One turn sends every row of this set to another row. A few are shown first. Where does it send the rows asked after them?
nutid: 6; -3; -11; -10; 7; 21; -27; -43; 18; -17; 5; 0; -1; -3; 14; 7; -2; -4; -9; 1; -11; -21; -37; -13; -19; 23; -1; 25
pegis: 14; -19; -8; -29; -2; 17; -7; -28; 5; 4; -9; 8; -18; 31; 5; 21; 3; -1; -8; -16; 2; -21; 6; -4; 7; 49; 8; 11
feme: 19; -3; -11; -7; 17; 17; -14; -27; -28; 0; 0; 0; 22; 4; 10; 13; -2; 7; -3; -26; -17; -6; -27; 2; 5; 49; 3; 10
neb: 1; -2; 1; -20; 25; 0; -21; -20; -21; -18; -21; 4; 5; -3; 22; -14; -21; 16; -21; -18; -2; -22; -4; -16; -11; 19; 9; 30
Vitot: 5; -21; -8; 4; -4; 13; -10; 1; -12; -1; -10; 8; -4; 0; 14; 33; -31; 2; -14; 18; -10; -4; -6; 11; 10; 14; 25; -7
pog: 15; -23; -13; -4; -4; 3; -14; 0; -11; 3; -6; 19; -4; 8; 14; 28; -31; -4; -11; 13; -10; -5; -13; 12; 3; 7; 14; -11
ropu: 35; 15; -14; -18; 1; 13; -35; 5; 3; 4; -10; -4; -3; 4; 12; 12; -13; -32; 1; 8; -8; 0; -2; -6; 6; 25; 31; 19
fopo: 8; -19; -8; -22; -14; 17; -1; -36; 5; 0; -11; 7; -12; 30; 9; 19; 2; -6; -9; -7; -2; -23; 8; -4; 12; 41; 10; 9
Zozi: 13; -8; -8; -3; 15; 10; -7; -24; -21; -1; -3; 3; 24; 12; 9; 3; -1; 4; -4; -32; -17; -3; -21; -1; 8; 43; 4; 2
los: 1; -6; -18; -13; 7; 42; -27; 4; -6; -14; -10; 2; 4; -7; -8; 12; 2; -8; -20; -8; -15; -6; 16; 2; 1; 42; 14; 12
zepe: 6; -15; -7; -28; -7; 14; -7; -24; 3; 4; -6; 13; -17; 28; -2; 18; 3; -7; -7; -13; 5; -21; 12; -9; 12; 43; 8; 9
bopas: 11; 2; -5; -19; 17; 6; -12; -13; -27; -18; -26; 3; -1; 4; 25; -15; -26; 19; -15; -18; -2; -22; 0; -13; -4; 24; 17; 33
gikov: 14; -4; -12; -15; 5; 21; -13; -40; 11; -25; 7; 2; -2; -2; 20; 11; -9; -7; -7; 2; -14; -24; -30; -14; -23; 27; 5; 36
nivod: 21; 4; -36; -8; 7; 23; -20; -22; 7; -14; -20; 11; 3; -7; 21; 28; -43; -8; -6; -9; -5; -30; -28; -32; -5; 49; 27; 15
vep: 25; 7; -5; -14; 18; 37; -36; 8; 23; 9; 0; 23; -5; -2; 3; 3; -35; 11; -13; 5; -22; -15; -20; -19; 19; 40; 2; 13
mot: 16; 1; -3; -16; 20; 35; -30; 1; 18; 12; -9; 25; -8; 4; 1; -1; -36; 17; -13; 10; -24; -13; -21; -21; 21; 30; 0; 7
reme: 19; 9; -1; -12; 21; 31; -39; 5; 23; 7; -2; 19; -13; 8; 2; 0; -29; 15; -14; 11; -15; -13; -15; -23; 26; 32; 6; 18
Vaz: 12; -14; -13; -25; -4; 17; -2; -29; 2; 6; -17; 15; -20; 35; 11; 14; 1; 0; -11; -14; 5; -17; 6; -4; 10; 49; 7; 7
zurag: 9; -2; 0; -22; 19; 1; -15; -17; -25; -23; -20; -1; 9; 0; 21; -11; -23; 14; -23; -23; -2; -18; -7; -10; -7; 23; 15; 30
neza: 38; 15; -18; -17; -1; 11; -30; 0; 5; 5; -11; -6; -2; 2; 14; 12; -25; -22; -1; 8; -25; 6; -3; -4; 13; 23; 27; 18
mim: 10; -20; -16; -2; -5; 15; -19; -2; -16; 0; -10; 9; 3; -1; 17; 28; -29; -3; -18; 19; -10; -1; -4; 12; 11; 9; 16; -9
vage: 22; 7; -8; -12; 16; 25; -32; 6; 24; 7; -7; 27; -13; 9; 1; -3; -36; 11; -22; 4; -20; -9; -18; -17; 28; 28; 6; 21
Zesa: 19; 7; -4; -9; 22; 32; -38; -2; 22; 16; -4; 22; -4; 4; 7; -7; -32; 15; -17; 11; -21; -16; -20; -20; 24; 33; 4; 14
Ramo: 8; -22; -13; 5; -1; 10; -19; 4; -9; 2; 0; 14; 3; 3; 14; 27; -22; 2; -15; 16; -11; 0; -12; 9; 14; 8; 17; -8
dedoz: 7; -22; -11; -21; -11; 8; -3; -25; 10; -4; -14; 15; -22; 29; 4; 11; -3; -4; -9; -12; 1; -24; 11; -10; 6; 43; 15; 12
fidi: -3; -11; -18; -15; 5; 45; -24; 9; -3; -3; -7; 5; -10; -8; -11; 14; 4; -7; -13; -8; -10; -9; 9; 9; -6; 39; 11; 13
mazet: 16; 6; -36; -13; 17; 23; -22; -20; 1; -14; -25; 7; -1; -14; 19; 23; -40; -13; -6; -11; -8; -20; -25; -35; -6; 46; 28; 16
kevos: 8; 2; -3; -23; 22; 6; -18; -20; -23; -16; -16; -1; -2; 10; 22; -15; -23; 12; -18; -20; 4; -26; -2; -10; -13; 23; 15; 32
vivuk: 10; 13; -17; -4; 4; 18; -30; -19; 6; 15; 1; -9; 17; 3; 1; -7; -32; -10; -5; 5; -11; -49; -12; -18; 3; 16; 19; 8
Lelas: 17; 2; -40; -9; 14; 33; -17; -22; 0; -12; -24; 13; -10; -8; 22; 28; -42; -1; -8; -8; -7; -15; -28; -34; -7; 45; 27; 17
Revud: 16; 4; -33; -13; 7; 22; -17; -18; -1; -10; -20; 17; -8; -8; 21; 28; -42; -5; -2; -8; -6; -33; -34; -38; -6; 48; 25; 10
tive: 6; 17; -23; -4; 7; 23; -34; -21; 4; 11; -3; 1; 6; 4; -5; -15; -29; -5; -8; 4; -11; -48; -18; -21; 4; 19; 30; 4
bal: 20; 2; -35; -7; 15; 26; -18; -24; 6; -16; -16; 5; -6; -12; 18; 27; -37; -7; -12; -7; -9; -26; -30; -30; -8; 55; 26; 18
buro: 12; -16; -17; -5; -4; 13; -22; 2; -8; 2; -6; 10; 4; -1; 19; 34; -25; -3; -8; 19; -13; -6; -7; 11; 5; 5; 17; -7
vaber: 8; -11; -2; -24; 25; 4; -13; -21; -18; -16; -22; 8; 5; 2; 21; -9; -27; 22; -20; -17; -6; -18; -4; -15; -15; 15; 14; 32

los goes to ropu
Revud goes to vaber
kevos goes to fopo
Now find these:
neza goes to tive
zurag goes to zepe
reme goes to nivod
Lelas goes to bopas

One turn sends every row of this set to another row. A few are shown first. Where does it send the rows asked after them?
vives: -7; -8; 11; 2; 17; -11; -3; -3; -10; -1; -31; -4; 16
Dez: 6; 7; -5; -5; -20; 15; -14; 10; 1; -21; -19; -5; 12
goti: 11; -5; -4; 14; -18; 25; -9; -6; -24; 3; -11; 6; 4
fem: -15; 21; -4; -10; 5; -3; 20; 0; -5; -13; 9; 6; 6
Tusak: 0; -6; -10; 0; 20; -2; -8; -22; 6; -14; 2; 6; -7
tok: 7; -9; -2; 5; 14; 6; -9; 20; 0; 21; 7; 4; -12
sidez: -15; 12; -22; -4; 16; -4; 7; 15; -1; 3; 1; -15; 11
Fav: -4; 40; 4; -2; -6; 11; 1; 1; -5; 5; -11; 7; -13
Sosi: 7; 11; 0; 16; -14; 18; -1; -16; -26; 9; 2; 1; -4
memor: -8; 13; 21; 15; -2; -4; 28; -9; -1; 1; -9; 0; 6
sisig: -7; 11; -6; 18; 11; -3; 30; -13; 0; 12; -6; -9; 8
nafo: 38; -2; -4; 0; -5; 8; 3; 5; 6; -8; 2; -2; 2
kepa: 6; 2; -7; 16; -22; 23; -8; -4; -22; 3; -5; 4; 2
Dur: 6; 17; 15; -1; 15; -18; 0; -12; -14; 5; -21; -12; 11
dazu: 2; 3; 1; -3; -3; -5; -9; 0; -12; 3; -35; 4; 28
gav: 2; -26; 3; -12; 15; 11; -7; -6; 8; 7; -12; 7; 15
gogez: -2; -27; -2; -12; 18; 8; 1; -3; 8; 8; -15; 5; 13
nosor: 3; 1; -6; -5; -21; 1; 12; -8; 15; 20; 6; -18; -9
Votu: 4; -3; -10; -4; -15; 2; 12; -4; 13; 20; 7; -19; -11
bupuf: -10; 7; 21; 9; 16; -9; 17; -5; -5; -12; 3; 5; 12
Tikal: 8; 17; 17; -18; 2; 3; -4; -8; 1; 4; -11; 28; -2
Koba: -10; 29; 3; 10; -21; 7; -6; -2; 6; -7; -3; 1; -14
pak: -11; 13; 1; 2; -19; -2; -13; -16; -10; 20; -7; 12; -9
rokem: -10; -21; -9; 5; 4; 4; -12; 2; -7; 7; 15; 14; 5
Sefop: 5; 7; -3; -11; -15; 8; -4; 9; 5; -28; -21; -5; 9
Zakun: 15; 6; 1; 6; 7; 29; -3; 23; 1; 15; -2; -8; -5
Fak: -12; 16; 2; 20; -11; -13; 1; -4; 8; 28; -2; 5; 7
gefep: -8; 1; 2; 6; 24; -9; 19; -14; -14; -1; -9; -7; 6
tukeg: 9; 1; -1; -10; -22; 2; 5; -14; 16; 20; -5; -16; -12
mipi: -5; 18; 1; 8; -11; -16; -1; -1; 3; 16; -23; 13; 21
muzi: 3; -14; -13; 0; 21; -1; -7; -18; 5; -15; 0; 7; -3
kele: 10; -1; -4; 1; -1; 33; 5; 8; -9; -7; 5; -3; 21
vum: 1; 10; 17; -23; 7; 13; -3; -9; 8; 6; -27; -8; 12
buduz: -9; 4; -20; -3; 7; 3; 16; 14; -1; 10; 9; -23; 5
tosa: 12; 20; 15; -4; -1; -2; -12; -3; -8; 8; -23; -10; 26
Dako: -5; -1; -15; 4; 11; -9; -2; -23; 5; -15; 2; 11; -14
galin: 9; 1; -8; 0; -25; 16; -11; 9; 0; -17; -19; -5; 9
vitoz: -5; 5; -26; 2; 3; 4; 16; 13; -8; 12; 7; -19; 2
nosap: 10; 12; 8; -13; 0; 2; -20; -19; 19; 0; -14; 13; 4
filup: -1; 15; 10; -21; 5; -14; 6; 2; 13; -7; 7; -15; -7
Luto: -2; -22; 16; -11; 0; 10; -3; -2; 10; 12; -18; 10; 17
nov: 10; 7; 1; 8; -27; -5; 6; -2; -14; 16; -16; 8; 20
pemir: 15; 3; -15; 18; 7; 12; -8; 2; 17; 7; -12; -11; -13
puz: -13; 16; 12; -21; 11; -11; 6; 11; 6; 9; -6; 2; -13
tato: 18; -2; -1; 4; 10; 20; -6; 20; -2; 1; 7; 18; 1
Bovi: -3; -6; -7; 1; 5; 19; -10; 4; 1; 27; -3; -25; 3
Neru: -7; 9; 2; 14; -23; -2; 23; -7; -3; 23; -9; 1; 9
Nusan: 6; -19; -1; 10; -2; -8; -7; 18; 6; -10; -1; 1; -14

Zakun goes to tato
kepa goes to gav
Now find these:
dazu goes to gefep
pak goes to vum
Bovi goes to kele
galin goes to muzi
nafo goes to Nusan
Luto goes to sidez
nosap goes to filup
mipi goes to Dur
vitoz goes to goti
Dako goes to tukeg
bupuf goes to Fak
sisig goes to nov
Tusak goes to nosor
Tikal goes to puz

One turn sends every row of this set to another row. A few are shown first. Where does it send the rows asked after them?
gasez: -1; 8; -6; 8; 15; 18; -5; -3; 4; -15; -26; 26
mezu: -4; 13; -13; 7; -11; 36; -7; 2; 0; 3; 6; 4
vol: -22; -6; 9; 15; 3; 1; 13; -24; -6; -17; 1; -11
lup: -30; 21; -9; -2; 4; 17; 9; -2; 17; -28; 1; -20
ligor: 8; 0; -25; -11; -2; 6; -12; -16; 9; -17; -6; -17
zame: -20; -19; -4; 15; -3; 8; 17; 11; 8; -25; -18; 19
sute: 10; -13; -11; 1; 18; 39; 0; -7; 14; -24; 2; -4
fimo: -16; -15; -3; 0; 5; -5; 8; 7; 21; -30; 3; -3
gos: -2; -7; -11; 2; 3; 9; 1; -20; 2; -9; -39; -18
mefe: 7; 23; 6; 3; -6; 16; -5; -19; 15; -10; -11; 5
nof: -25; 0; -9; -18; -4; 25; 15; 6; 2; -19; -21; -19
pimig: -15; -6; -24; -3; 5; 43; 0; -11; -11; -32; -15; -13
pomul: -26; 11; -18; 23; 12; 5; 11; -3; 8; -14; -34; 4
zure: -16; 7; -17; 26; 28; 13; 14; -4; 18; -9; -2; -4
lat: -9; 12; -16; 26; -7; 21; -6; -22; 10; -40; -1; 9
Sis: -26; 10; -10; 10; -15; 23; -15; -9; 13; -32; -15; -23
fegu: 0; -21; -2; 0; -15; 3; -12; 8; 17; -15; -9; -1
zosa: 5; -15; -8; 28; -10; 23; 12; -18; 25; -23; -8; -13
puvan: -3; -5; -2; 9; -23; 42; 21; 1; 10; -13; -15; 0
zuzo: -8; 3; -12; 4; -3; 14; 18; -1; 0; 4; 19; -2
marun: -24; 4; -4; 0; 7; 13; 8; -16; -23; -9; -22; -3
ves: -9; -4; -27; 24; 22; 24; -15; 4; 20; -17; -14; -2
Lozu: -9; -14; 12; 27; 2; 23; -5; -22; -4; -7; -13; -6
gar: -8; -3; -32; 16; -23; 7; 2; 2; 10; -28; -17; 14
vad: -15; -11; -30; 6; -6; 29; 24; 13; -2; -7; -5; 1

Sis goes to mezu
lat goes to mefe
Now find these:
gasez goes to gos
zure goes to vol
pomul goes to marun

